Each row of this table is followed by its label. One hidden rule gives the labels. It looks at one to three of the table's principal directions, none of them among the few with the most spread.
0.1:0.9:-0.4:0.8:-0.4:0.8:0.4:-1.1:0.2:1.0:-1.0:-0.8:-0.2:-0.1:0.8:0.6:1.4:-0.8:-0.7:0.1:1.0:1.1:0.4:-0.2:0.4:0.4:0.1:0.2:-0.7:0.0:-0.2:-0.9 7
0.1:-0.2:-0.9:0.4:-0.8:-0.3:-0.2:-1.0:-0.1:0.4:0.0:-0.4:0.0:0.8:-0.1:-0.1:0.9:-0.9:-0.1:-0.7:0.1:1.9:0.4:-0.3:0.7:1.5:0.2:0.4:-0.1:0.0:-0.4:-0.7 4
-0.9:-2.3:1.8:0.4:1.0:-2.9:-2.0:3.2:0.4:-2.1:0.8:0.9:-0.4:-0.3:-1.2:-0.9:-2.2:1.9:0.9:-1.1:-0.2:0.3:-0.1:0.5:-2.7:0.1:0.1:-0.7:0.7:1.4:0.8:1.1 8
-0.7:-1.1:0.7:-0.3:0.0:1.1:1.3:1.4:0.6:0.4:1.6:0.3:-0.5:0.3:-0.2:1.4:-0.9:1.1:-0.5:-0.6:-0.2:-0.5:-0.6:-0.9:-0.1:0.1:-1.3:0.2:-1.0:1.5:1.4:0.0 5
0.7:-0.7:0.4:-0.2:0.4:-2.7:-1.6:-0.4:-1.3:-1.5:-1.1:0.2:0.3:0.5:0.3:-1.2:0.2:-1.0:1.5:0.4:-0.3:2.0:0.7:0.5:-0.9:1.3:1.6:-0.1:0.5:-0.4:-0.7:-0.7 8
1.4:-1.8:0.3:-2.1:0.2:-0.3:0.6:-1.7:-1.3:-1.7:0.9:0.5:0.7:2.3:-1.2:-0.4:-0.6:-1.7:2.9:1.6:-2.3:-0.7:-0.3:-0.7:3.5:1.5:0.9:-0.2:0.2:-1.6:-1.2:-0.3 4
0.0:-0.8:0.0:-0.5:0.1:-0.6:-1.5:0.8:-0.4:-0.9:1.1:0.9:0.5:1.0:-1.5:-1.0:-1.1:0.1:0.5:-0.4:-1.6:-0.2:0.3:-0.1:0.9:0.8:0.7:-0.8:0.4:-1.1:0.2:0.3 4
0.4:-0.4:-1.1:-0.2:-1.3:1.8:2.3:-1.7:0.7:1.5:1.4:-0.5:-0.2:1.2:-0.5:1.1:1.0:-0.8:-0.2:-0.3:0.0:0.1:-0.7:-1.0:2.5:1.4:-1.4:1.1:-0.8:0.8:-0.1:-0.1 4
0.4:3.6:-2.7:0.2:-1.2:1.2:1.1:-3.0:-0.5:2.1:-1.2:-0.6:-0.4:-1.3:2.2:0.4:2.5:-1.2:-1.5:-0.2:1.5:1.3:0.2:0.0:0.3:0.1:0.0:0.9:0.5:-0.6:-1.5:-1.3 1
-0.9:-1.9:1.2:-1.1:0.5:1.0:2.4:1.7:0.6:-0.7:2.6:0.9:-0.9:0.0:-0.2:1.9:-1.8:1.6:0.6:-0.2:-0.4:-1.7:-1.7:-1.0:0.0:-0.6:-1.9:0.1:-0.3:2.4:0.8:0.6 1
-0.5:-1.7:-0.6:0.6:-0.8:1.0:-0.4:-0.5:0.5:-0.2:1.1:-0.4:0.3:2.2:-1.5:0.3:0.1:-1.0:0.0:-0.9:-1.1:1.4:0.5:-0.9:2.9:1.5:0.1:-0.4:-0.4:-0.5:-0.3:-0.4 5
-0.7:1.5:0.2:0.7:0.6:-1.1:-1.1:1.3:0.3:-0.2:-1.2:0.1:-0.4:-2.3:1.0:-0.6:-0.3:1.5:-0.8:-0.5:1.3:-0.4:0.1:1.0:-3.1:-1.8:0.1:-0.3:1.0:0.3:0.0:0.5 5
0.7:-0.4:0.7:0.9:0.2:-0.5:-0.1:-1.0:0.1:-0.1:-1.8:-1.0:0.3:0.4:0.2:-0.2:1.1:-1.2:0.6:1.0:0.7:0.8:0.4:0.4:0.2:0.3:0.6:0.2:-0.7:-0.1:-0.2:-0.2 1
2.4:0.1:-0.2:-2.0:0.2:-0.8:0.7:-3.4:-2.5:-1.0:-0.8:0.3:0.6:1.7:0.7:-0.3:1.3:-3.2:2.7:2.7:-1.3:1.1:0.2:-0.4:2.9:2.3:1.9:0.2:-0.1:-1.7:-1.6:-1.8 8
-0.1:0.8:-1.1:-0.2:-1.3:4.1:3.8:-2.0:1.1:2.7:0.7:-1.2:-0.4:0.3:0.8:2.4:1.3:-0.4:-1.3:0.0:0.8:-1.1:-0.8:-1.4:2.6:-0.4:-2.2:1.3:-1.5:0.7:0.1:-0.5 6
-0.3:-1.6:-0.5:-0.9:0.3:-0.8:-2.5:1.8:-0.4:-1.9:2.0:1.5:1.4:1.2:-2.9:-2.1:-2.5:0.5:0.7:-0.3:-3.2:-2.1:0.1:0.7:0.9:-0.9:0.8:-1.3:1.6:-2.0:0.0:2.1 4
-0.8:-0.9:-0.2:0.8:-0.1:-0.5:-1.8:1.7:0.5:-0.4:1.0:0.5:0.4:0.4:-1.5:-0.8:-0.9:0.6:-0.7:-1.2:-0.8:0.2:0.3:0.4:-0.5:0.0:0.1:-0.7:0.4:0.0:0.7:0.9 5
-0.4:1.6:-0.3:0.3:0.2:-0.7:-0.7:0.5:0.0:0.2:-0.5:0.3:-0.5:-1.6:0.9:-0.4:0.0:0.9:-0.7:-0.6:0.9:0.1:0.0:0.5:-1.9:-0.7:0.1:-0.1:0.8:0.2:-0.2:0.0 4
1.0:-0.5:-0.2:-0.2:-0.4:-0.1:0.1:-1.6:-0.2:0.0:-0.6:-0.7:0.6:1.2:-0.6:-0.6:0.7:-1.3:1.0:0.7:-0.4:0.0:0.3:0.0:1.7:0.8:0.4:0.4:-0.3:-1.0:-0.6:0.0 2
-0.2:-2.1:-0.5:0.0:-0.8:0.0:-1.1:0.0:0.1:-0.6:1.1:-0.1:0.7:2.3:-1.9:-0.6:-0.6:-0.7:0.4:-1.0:-1.8:0.9:0.7:-0.6:2.1:1.3:0.4:-0.3:-0.1:-1.1:-0.1:0.0 5
-0.8:-1.8:1.4:-0.5:0.5:-0.2:-1.0:3.7:0.7:-0.2:2.3:1.2:0.2:0.5:-2.1:-0.3:-2.6:2.3:-0.6:-1.0:-1.4:-1.9:-0.3:-0.2:-1.1:-0.3:-0.7:-0.6:-0.7:0.6:2.6:1.3 3
2.0:1.0:-3.3:0.1:-2.6:2.6:1.3:-5.7:-0.6:2.7:-0.6:-1.7:1.2:3.3:-0.3:0.1:3.7:-4.6:-0.4:0.7:-0.9:2.6:1.2:-1.1:6.1:3.3:0.8:1.2:-1.4:-2.6:-1.5:-2.0 3
0.3:0.0:0.2:-0.2:0.1:-0.1:0.1:0.6:0.0:0.3:-0.2:0.0:0.4:-0.3:0.0:-0.3:-0.3:0.4:-0.2:0.4:-0.1:-1.0:-0.1:0.5:-1.2:-1.0:-0.3:0.4:-0.2:0.2:0.8:0.7 2
0.5:0.9:-0.6:0.4:-0.3:0.5:0.1:-1.4:-0.2:0.6:-1.1:-0.7:0.3:0.0:0.6:-0.1:1.2:-1.2:-0.3:0.6:0.4:0.6:0.5:0.2:0.6:0.0:0.5:0.2:-0.2:-0.7:-0.5:-0.5 2
0.0:2.8:-0.5:0.6:0.2:-1.7:-0.6:0.1:0.0:0.5:-1.4:0.2:-0.8:-2.9:1.7:-0.7:0.7:1.1:-0.8:-0.5:2.2:0.3:-0.2:1.2:-3.6:-0.9:0.0:0.4:1.3:0.8:-0.5:0.2 1
0.6:-1.1:0.3:-0.1:0.2:-0.4:0.2:-0.5:-0.2:-0.7:-0.1:-0.1:0.3:0.8:-0.5:-0.2:0.0:-0.8:1.1:0.8:-0.5:0.0:-0.2:0.1:0.7:0.3:0.2:0.1:0.0:0.1:-0.3:0.3 6
0.2:-1.2:1.3:-0.2:1.0:-2.1:-1.9:0.8:-0.3:-2.1:-0.6:0.3:0.3:0.2:-1.0:-1.4:-1.2:0.4:1.7:0.4:-0.6:-0.4:0.3:0.5:-0.4:0.0:1.1:-0.8:0.8:-1.0:-0.5:0.6 2
0.2:-1.0:0.8:-0.1:0.3:-0.6:-0.3:-0.1:0.0:-0.8:-0.5:-0.4:0.2:0.5:-0.3:-0.2:-0.3:-0.1:1.0:0.3:-0.2:0.0:0.2:0.0:0.3:0.1:0.3:-0.1:-0.1:-0.4:-0.2:0.0 7
-0.2:-0.1:0.1:0.0:0.3:0.3:-0.8:1.0:0.4:-0.3:0.4:0.3:0.6:-0.2:-1.1:-0.7:-1.0:0.7:-0.2:0.1:-0.8:-2.0:-0.1:0.5:0.1:-1.4:-0.1:-0.6:0.5:-0.9:0.3:1.4 2
0.8:-0.8:0.2:-0.2:-0.4:-0.1:0.3:-1.3:0.0:0.2:-0.2:-0.6:0.2:1.4:-0.6:-0.1:0.6:-1.0:0.9:0.4:-0.2:0.7:0.3:-0.5:1.7:1.7:0.2:0.4:-0.8:-0.5:-0.2:-0.5 2
0.2:-3.2:1.7:-0.2:0.5:0.2:-0.4:0.3:-0.1:-1.7:0.0:-0.6:0.9:2.5:-1.6:0.1:-0.9:-0.9:1.7:0.9:-1.7:-0.2:0.6:-0.5:2.3:0.4:0.7:-0.7:-1.0:-1.0:0.2:0.0 1
-1.0:-2.7:1.0:0.3:0.4:-1.5:-2.1:2.3:0.1:-2.0:0.9:0.4:0.3:1.2:-1.6:-0.7:-1.9:0.8:0.7:-1.2:-1.4:0.8:0.6:0.0:-0.6:0.3:0.5:-1.0:0.4:-0.1:0.4:0.4 5
-1.1:-1.3:1.0:0.4:0.2:1.2:0.2:2.2:1.0:0.2:1.5:0.3:-0.3:0.3:-0.9:1.0:-1.2:1.3:-1.0:-0.8:-0.3:-0.7:-0.3:-0.6:-0.1:-0.3:-1.0:-0.5:-1.0:1.1:1.7:0.3 2
0.5:2.3:-1.0:0.3:-0.5:-0.1:-0.3:-1.6:-0.5:1.2:-1.5:-0.5:-0.2:-0.8:1.3:-0.3:1.6:-0.7:-0.7:0.0:1.1:1.3:0.7:0.1:-0.2:0.6:0.7:0.3:0.0:-0.9:-0.6:-1.2 5
0.5:-0.8:-0.9:-0.5:-1.1:0.1:1.4:-2.0:-0.2:0.3:0.6:-0.5:-0.2:1.4:0.1:0.6:0.9:-1.1:0.9:-0.4:-0.1:1.6:-0.1:-1.0:1.8:2.0:-0.5:1.1:-0.3:0.4:-0.9:-0.9 1
-0.9:-1.3:1.0:0.5:0.5:0.0:-1.0:2.4:0.7:-0.5:0.7:0.3:0.1:0.0:-1.1:-0.1:-1.5:1.3:-0.5:-0.7:-0.5:-0.8:0.0:0.2:-0.9:-0.9:-0.3:-0.7:-0.2:0.4:1.2:1.0 7
-0.9:0.8:0.5:-0.2:0.6:-0.6:0.4:2.0:0.3:-0.1:0.8:1.0:-1.0:-2.1:0.8:0.5:-1.0:2.2:-0.7:-0.7:1.0:-0.9:-1.0:0.2:-2.9:-1.1:-1.0:0.0:0.6:1.9:0.7:0.6 1
-0.5:-1.2:0.7:-1.1:0.0:0.9:0.3:1.7:-0.2:0.2:1.9:0.8:0.1:1.0:-0.7:0.7:-1.4:1.0:-0.3:-0.5:-1.4:-0.7:-0.1:-0.9:0.4:0.5:-0.5:-0.2:-1.0:0.2:1.7:-0.3 8
0.1:1.6:-1.3:0.4:-0.8:1.8:1.5:-1.7:0.4:1.8:-0.2:-0.7:-0.3:-0.4:0.9:1.0:1.6:-0.7:-1.2:-0.1:1.0:0.4:-0.2:-0.4:1.0:0.1:-0.7:0.7:-0.4:0.2:-0.4:-0.6 8
0.1:0.8:1.2:-0.2:0.7:-0.8:0.9:0.4:-0.1:0.1:-0.9:0.0:-0.9:-1.6:1.7:0.7:0.2:0.8:0.2:0.5:1.6:0.0:-0.5:0.1:-2.3:-0.4:-0.4:0.5:-0.3:1.5:0.4:-0.5 5
0.1:0.0:0.3:-0.4:-0.1:0.8:2.0:-0.3:0.0:0.8:0.2:-0.2:-0.5:-0.3:1.1:1.3:0.4:0.1:-0.1:0.3:0.7:0.0:-0.6:-0.5:-0.5:-0.1:-1.0:0.9:-0.8:1.5:0.5:-0.5 5
-0.1:2.1:-1.2:0.0:-0.7:2.9:2.2:-1.6:-0.1:2.2:-0.1:-0.5:-0.5:-0.6:1.9:1.9:1.6:-0.7:-1.8:0.2:0.9:0.4:-0.1:-0.9:1.0:-0.2:-0.7:0.6:-1.0:0.3:0.2:-1.5 5
0.1:-0.7:0.7:-1.4:0.4:0.7:2.0:0.8:-0.3:-0.1:1.5:0.8:-0.3:-0.2:0.4:1.2:-0.9:0.7:0.5:0.7:-0.4:-1.5:-1.2:-0.5:-0.4:-0.6:-1.2:0.5:-0.5:1.5:0.9:0.3 4
0.5:1.2:0.9:0.5:0.6:-0.1:0.3:-0.4:0.0:0.5:-1.9:-0.6:-0.2:-1.1:1.2:0.2:1.0:-0.3:-0.2:1.1:1.4:0.0:0.1:0.5:-1.0:-0.5:0.4:0.1:-0.6:0.2:0.2:-0.4 1
-0.8:2.0:-0.9:1.1:-0.2:0.2:-0.7:0.7:0.8:1.0:-0.7:-0.2:-0.2:-2.0:0.7:-0.4:0.3:1.1:-1.9:-0.9:1.3:-0.5:0.1:0.9:-2.1:-1.8:-0.5:0.0:0.7:0.2:0.1:0.8 5
0.4:-2.0:2.3:-1.0:1.0:-2.1:-0.2:1.4:-0.5:-1.7:0.1:0.4:-0.2:0.5:-0.3:-0.2:-1.3:0.8:2.0:0.5:-0.3:-0.1:-0.2:-0.2:-1.2:0.8:0.3:0.0:-0.5:0.7:0.7:-0.2 3
0.2:0.9:0.8:-0.5:0.6:-0.1:0.8:0.4:0.1:0.2:-0.5:0.1:-0.3:-1.4:0.8:0.2:-0.3:1.1:0.1:0.6:0.8:-1.7:-0.6:0.3:-1.4:-1.2:-0.6:0.3:0.0:0.4:0.4:0.5 3
-0.6:3.3:-1.9:1.2:-0.7:2.6:0.6:-0.4:0.8:2.6:-0.4:-0.3:-0.1:-1.9:1.1:0.5:1.3:0.3:-3.1:-0.4:1.2:-1.0:-0.1:0.5:-0.4:-2.0:-0.8:0.1:0.1:-0.1:0.3:0.4 3
-0.7:-1.2:1.6:-0.3:0.7:0.1:0.0:1.9:0.1:-0.6:0.4:0.2:-0.3:0.1:0.1:0.8:-1.2:1.1:0.0:-0.2:-0.2:-0.2:0.0:-0.5:-0.9:-0.2:-0.2:-0.4:-0.8:0.7:1.2:-0.4 7
0.1:1.2:0.1:0.0:-0.4:1.5:2.2:-1.4:0.0:1.7:-1.2:-1.2:-0.7:-0.6:2.3:1.8:1.6:-0.3:-0.7:0.2:1.6:1.0:0.1:-0.9:-0.2:0.1:-0.7:1.1:-1.4:0.8:0.2:-1.8 7
0.9:0.5:-1.0:-0.5:-0.4:-0.2:0.7:-2.4:-0.7:-0.1:-0.1:-0.1:-0.1:0.6:0.3:0.0:1.1:-1.5:1.0:0.5:0.0:1.0:-0.2:-0.3:1.8:1.5:0.4:0.4:0.4:-0.4:-1.6:-0.8 1
0.8:4.6:-3.1:1.2:-1.8:3.1:2.1:-3.4:0.4:4.5:-1.7:-1.4:0.1:-1.6:2.2:0.8:3.7:-1.6:-3.3:0.3:2.2:0.5:0.1:0.4:0.4:-0.8:-0.9:1.6:-0.8:-0.2:-0.2:-0.6 6
0.2:-1.4:0.0:0.1:-0.4:1.0:0.0:0.0:0.5:0.2:1.1:-0.1:0.7:1.7:-1.8:0.0:-0.3:-0.6:0.1:0.1:-1.2:-0.5:0.0:-0.4:2.2:0.8:-0.2:-0.2:-0.8:-0.5:0.6:0.6 2
0.1:-1.9:0.1:0.0:-0.2:-0.5:0.1:-0.1:-0.1:-0.7:0.9:0.1:0.1:1.5:-0.9:0.1:-0.2:-0.8:0.8:-0.2:-0.8:1.2:0.0:-0.4:1.0:1.3:0.0:0.1:-0.2:0.6:-0.1:-0.1 8
-0.9:3.2:-1.5:1.4:-0.4:0.6:-0.7:0.6:0.6:2.0:-1.0:-0.2:-0.3:-2.6:1.4:-0.3:0.9:1.1:-3.0:-1.1:1.7:0.0:0.4:1.0:-2.8:-1.9:-0.4:0.1:0.6:0.2:0.5:0.4 5
0.0:-1.2:2.1:-0.2:1.1:-1.3:-0.2:1.4:0.0:-1.2:-0.7:0.0:-0.2:-0.3:0.2:0.0:-1.0:1.0:1.1:0.6:0.3:-0.6:-0.1:0.2:-1.7:-0.6:0.1:-0.1:-0.3:0.7:0.6:0.2 1
-0.7:0.3:0.0:0.3:0.2:-0.5:-1.7:1.5:-0.2:-0.2:0.3:0.6:0.0:-0.3:-0.3:-0.5:-0.6:0.7:-0.9:-0.8:-0.4:0.4:0.6:0.2:-1.0:0.0:0.6:-0.8:0.2:-0.5:0.7:-0.1 5
0.2:-2.2:1.2:-1.1:0.8:-2.8:-1.5:1.6:-1.0:-2.3:1.0:1.3:0.2:0.9:-1.1:-1.1:-1.8:0.5:1.9:0.0:-1.5:0.4:0.0:0.2:-1.1:1.0:0.8:-0.4:0.6:0.2:0.3:0.3 4
-0.7:-0.4:1.0:-0.4:0.6:1.2:1.4:1.1:0.4:-0.2:0.3:0.0:-0.3:-0.8:0.6:1.2:-0.9:1.1:-0.1:0.4:0.2:-1.7:-0.8:-0.2:-0.8:-2.0:-1.1:0.0:-0.3:1.1:0.6:0.5 2
1.1:1.8:-0.9:0.0:-0.4:0.1:0.3:-2.7:-0.9:0.7:-2.0:-0.8:0.2:-0.2:1.5:-0.2:2.0:-1.8:0.2:1.1:0.7:1.1:0.6:0.2:0.7:0.3:1.0:0.5:0.0:-1.2:-1.3:-1.2 6
1.3:-2.1:0.2:-1.1:0.2:-0.4:1.0:-1.7:-0.8:-1.6:0.8:0.3:0.5:2.0:-1.0:-0.1:0.0:-2.1:2.6:1.7:-1.5:0.0:-0.7:-0.3:2.8:1.4:0.5:0.1:0.1:-0.1:-1.2:0.1 8
0.1:-1.3:1.1:-0.3:0.8:-1.4:-1.0:0.9:-0.3:-1.6:-0.4:0.1:0.3:0.2:-0.5:-0.8:-1.0:0.3:1.3:0.4:-0.6:-0.4:0.2:0.4:-0.7:-0.5:0.6:-0.4:0.4:-0.4:-0.1:0.5 2
0.3:-1.6:0.4:-0.7:0.0:-0.4:0.1:-0.4:-0.3:-1.0:0.8:0.1:0.1:1.5:-0.9:0.0:-0.5:-0.5:1.5:0.1:-1.0:0.4:0.0:-0.7:1.8:1.5:0.3:-0.1:-0.1:-0.3:-0.4:-0.4 8
0.4:-1.7:0.7:-0.9:0.6:-0.9:-0.5:0.0:-0.9:-1.9:0.7:0.7:0.4:1.4:-0.9:-0.4:-0.9:-0.8:1.8:0.8:-1.6:0.1:0.0:-0.2:1.3:0.8:1.0:-0.7:0.3:-0.5:-0.5:-0.1 8
0.0:1.1:0.1:0.0:0.0:0.4:0.9:-0.6:0.0:0.5:-0.5:-0.2:-0.6:-0.8:1.1:0.7:0.6:0.2:-0.2:0.1:1.0:0.2:-0.2:-0.2:-0.3:0.0:-0.3:0.3:-0.2:0.4:-0.2:-0.6 5
Which label does each new row get?
-0.7:1.0:0.3:1.3:0.4:-1.0:-0.7:1.0:0.7:-0.1:-1.0:-0.2:-0.6:-2.0:0.7:-0.3:0.1:1.2:-0.8:-0.7:1.7:0.1:-0.1:0.9:-2.7:-1.2:-0.3:-0.1:0.8:1.0:-0.1:0.6 -> 5
0.2:0.3:-0.7:0.0:-0.5:0.5:1.1:-1.5:-0.2:0.4:0.0:-0.3:-0.4:0.2:0.9:0.8:1.0:-1.0:0.1:0.0:0.4:1.3:-0.1:-0.5:0.8:0.9:-0.2:0.5:-0.1:0.5:-0.8:-1.0 -> 4
1.3:3.1:-2.4:0.4:-1.3:2.1:1.5:-4.1:-0.5:2.5:-1.6:-1.1:0.2:-0.1:1.7:0.5:3.3:-2.7:-1.1:1.0:1.1:1.2:0.4:-0.1:2.3:0.7:0.4:0.9:-0.4:-1.2:-1.4:-1.4 -> 5
1.0:-1.8:0.5:-1.4:-0.2:-1.7:0.9:-1.1:-1.1:-0.9:0.7:0.3:-0.4:1.7:0.1:0.3:0.2:-1.0:2.2:0.2:-0.6:2.1:-0.1:-1.1:0.8:3.1:0.3:0.9:-0.5:0.8:-0.4:-1.5 -> 1
-0.4:1.9:-0.9:1.0:-0.2:-1.2:-1.9:1.1:0.3:0.8:-0.9:0.1:0.1:-1.8:0.4:-1.4:0.1:1.1:-1.7:-1.2:0.9:0.2:0.6:1.3:-3.0:-1.1:0.2:0.1:1.0:-0.2:0.4:0.8 -> 8
-0.1:-1.6:0.9:-0.2:0.0:0.7:0.7:0.3:0.3:-0.3:0.6:-0.3:0.1:1.2:-0.7:0.7:-0.5:-0.1:0.6:0.2:-0.6:-0.2:-0.1:-0.7:1.2:0.4:-0.4:0.0:-0.9:0.2:0.5:-0.1 -> 7
0.9:1.6:-1.4:-0.6:-0.9:3.0:1.2:-2.7:-0.3:1.8:-0.2:-0.7:0.6:1.1:0.0:0.5:1.5:-1.8:-0.7:0.9:-0.7:-0.7:0.4:-0.8:4.0:0.6:0.3:0.1:-1.0:-2.4:-0.5:-1.0 -> 7
-1.7:0.4:1.2:0.4:0.9:-0.5:-1.0:3.7:0.7:-0.1:0.8:1.0:-0.9:-2.0:0.3:0.3:-1.8:3.0:-1.5:-1.5:0.7:-0.7:-0.2:0.1:-3.5:-1.3:-0.7:-0.7:0.2:1.4:1.8:0.4 -> 8
0.4:0.9:-1.0:0.4:-0.7:1.3:0.9:-1.7:0.1:1.3:-0.5:-0.7:0.1:0.2:0.5:0.5:1.4:-1.1:-0.6:0.2:0.5:0.6:0.1:-0.2:1.2:0.3:-0.2:0.5:-0.5:-0.2:-0.4:-0.5 -> 3
0.6:0.3:0.1:0.2:0.2:-1.5:0.1:-1.1:-0.2:-0.6:-1.1:-0.3:-0.4:-0.6:0.7:-0.4:0.7:-0.5:1.1:0.4:1.1:0.9:-0.2:0.4:-0.8:0.4:0.3:0.4:0.7:0.5:-1.2:-0.1 -> 8
-1.2:-2.5:1.3:-0.3:0.7:0.3:-0.3:2.9:0.5:-1.4:2.2:1.0:0.1:0.7:-1.6:0.4:-2.4:1.5:0.2:-0.5:-1.5:-1.4:-0.6:-0.3:-0.2:-0.8:-0.6:-0.9:-0.1:0.9:1.3:1.1 -> 5
-0.9:0.4:0.6:0.4:0.2:1.7:1.0:1.3:1.0:0.9:0.5:-0.1:-0.5:-0.9:0.2:1.2:-0.5:1.4:-1.4:-0.3:0.7:-1.5:-0.5:-0.3:-0.5:-1.4:-1.2:-0.2:-0.6:0.9:1.1:0.4 -> 7
1.1:2.8:-3.2:0.8:-2.0:1.9:1.2:-4.5:-0.5:2.8:-1.3:-1.4:0.3:0.5:1.4:0.4:3.7:-3.2:-1.4:0.2:0.9:2.6:0.8:-0.3:2.6:1.6:0.4:1.1:-0.4:-1.1:-1.6:-1.8 -> 8
-0.6:1.8:-0.8:-0.2:0.0:0.3:0.1:0.3:0.2:0.4:0.1:0.4:-0.5:-1.8:0.8:-0.1:-0.3:1.2:-0.8:-0.6:0.6:-1.1:-0.4:0.3:-1.1:-1.4:-0.5:-0.1:1.2:-0.1:-0.5:0.4 -> 1
0.4:1.3:-1.0:-0.3:-0.3:1.0:1.0:-1.0:-0.6:1.0:-0.1:0.1:0.1:-0.4:1.1:0.5:0.9:-0.8:-0.7:0.7:0.1:0.1:-0.2:0.0:0.1:-0.4:-0.1:0.4:-0.1:0.2:-0.1:-0.5 -> 8
0.2:1.1:-1.1:-0.5:-0.6:2.1:0.7:-0.5:0.1:1.4:0.8:0.1:0.5:0.1:-0.4:0.1:0.1:-0.1:-1.1:0.2:-0.7:-1.6:-0.2:-0.2:1.5:-0.6:-0.5:0.1:-0.2:-1.1:0.4:0.4 -> 5
-0.4:-1.7:1.0:0.0:0.5:-1.1:-0.6:1.1:-0.5:-1.2:0.0:0.2:0.0:0.5:0.2:0.2:-0.7:0.0:0.6:-0.1:-0.4:1.3:0.3:0.0:-1.2:0.2:0.4:-0.2:-0.2:0.8:0.4:-0.5 -> 3
-0.6:1.9:-0.8:0.7:-0.8:2.0:1.4:-0.1:0.9:2.6:0.2:-0.4:-0.8:-1.1:1.2:1.5:1.1:0.6:-2.5:-1.0:1.5:0.4:-0.1:-0.6:-0.6:0.0:-1.3:0.8:-1.1:1.2:1.1:-0.7 -> 5
1.1:0.0:-0.3:-0.3:-0.7:1.0:1.1:-2.7:-0.7:0.8:-0.9:-1.0:0.2:1.6:0.7:0.8:1.8:-2.3:0.5:0.9:0.0:1.8:0.7:-0.9:2.7:2.0:0.7:0.6:-1.4:-0.9:-0.6:-1.9 -> 7
-0.4:3.6:-0.9:0.6:-0.4:3.2:3.2:-1.1:0.7:3.1:-1.0:-0.8:-1.0:-2.8:3.2:2.4:2.0:0.4:-2.8:0.4:2.7:-0.8:-0.8:-0.1:-1.3:-2.2:-1.7:1.0:-0.8:1.7:0.5:-0.7 -> 6
-0.3:0.2:-0.4:-0.2:0.0:1.5:0.5:-0.1:-0.2:0.3:0.4:0.1:0.2:0.2:0.3:0.7:0.0:-0.4:-0.6:0.3:-0.5:-0.3:0.0:-0.2:0.8:-0.7:0.0:-0.3:-0.2:-0.3:0.1:-0.2 -> 3
0.2:-2.1:1.4:0.8:0.4:-0.6:-0.7:-0.8:0.5:-1.5:-1.1:-1.2:0.2:1.6:-1.2:-0.2:0.2:-1.0:1.7:0.4:0.0:0.9:0.6:-0.3:2.1:1.2:0.8:-0.5:-0.5:-0.8:-0.9:-0.3 -> 1
-1.1:2.5:-0.5:1.1:0.0:1.3:0.7:0.2:1.2:1.2:-1.0:-0.6:-0.8:-2.7:1.5:0.7:0.5:1.4:-1.9:-0.7:2.1:-1.1:-0.4:0.4:-1.6:-2.4:-1.1:0.0:0.6:0.6:-0.4:0.5 -> 3
0.0:-0.1:0.1:0.1:0.2:-0.3:-1.2:0.8:-0.1:-0.2:-0.3:0.1:0.7:0.1:-0.7:-0.9:-0.5:0.2:-0.2:0.1:-0.7:-0.7:0.5:0.6:-0.4:-0.8:0.5:-0.4:0.2:-1.0:0.4:0.7 -> 7
0.7:1.8:-1.4:0.5:-1.0:-0.1:0.2:-2.3:-0.6:1.5:-1.8:-1.0:-0.1:-0.2:1.7:0.0:2.4:-1.5:-0.8:-0.1:1.3:2.6:0.9:0.0:-0.2:1.1:0.6:0.9:-0.4:-0.4:-0.7:-1.7 -> 5
-1.0:1.2:-0.7:0.4:-0.1:0.5:0.1:0.7:0.3:0.6:0.3:0.3:-0.6:-1.4:0.9:0.5:-0.1:1.0:-1.4:-1.1:0.7:0.2:-0.2:0.1:-1.4:-1.0:-0.6:-0.1:0.6:0.8:0.0:-0.1 -> 4
0.1:1.5:-0.1:0.0:0.3:0.3:0.3:-0.1:0.0:0.4:-0.8:0.0:-0.1:-1.4:0.8:-0.1:0.2:0.4:-0.5:0.6:0.7:-1.2:-0.3:0.6:-0.9:-1.4:-0.1:0.0:0.4:-0.1:-0.2:0.4 -> 3
-0.6:0.8:1.3:0.2:0.9:0.4:1.1:1.5:0.3:0.4:-0.1:0.3:-1.0:-1.8:1.5:1.4:-0.2:1.4:-0.9:0.2:1.5:-0.5:-0.7:0.0:-2.4:-1.1:-0.8:0.0:-0.7:2.0:1.2:-0.3 -> 6
0.9:3.2:-1.9:0.7:-1.1:1.2:1.0:-3.2:-0.2:2.5:-1.7:-1.1:-0.3:-0.7:1.7:0.4:3.0:-1.7:-1.3:0.4:1.7:1.5:0.4:0.0:0.9:0.9:0.2:0.9:-0.5:-0.6:-0.9:-1.4 -> 5
0.9:1.9:-1.2:0.2:-0.5:0.8:0.2:-2.7:-0.7:1.0:-1.4:-0.7:0.2:0.2:1.0:0.0:2.0:-1.9:-0.3:0.8:0.5:1.2:0.6:-0.1:1.8:0.9:1.0:0.1:-0.2:-1.4:-1.2:-1.3 -> 6
-0.6:0.0:1.1:-0.8:1.2:-1.0:-0.6:2.7:-0.4:-1.1:0.8:1.5:-0.2:-1.4:0.2:-0.3:-1.9:1.9:0.0:0.2:-0.4:-1.7:-0.7:0.6:-2.7:-1.7:-0.1:-0.6:0.7:0.8:1.0:0.9 -> 4
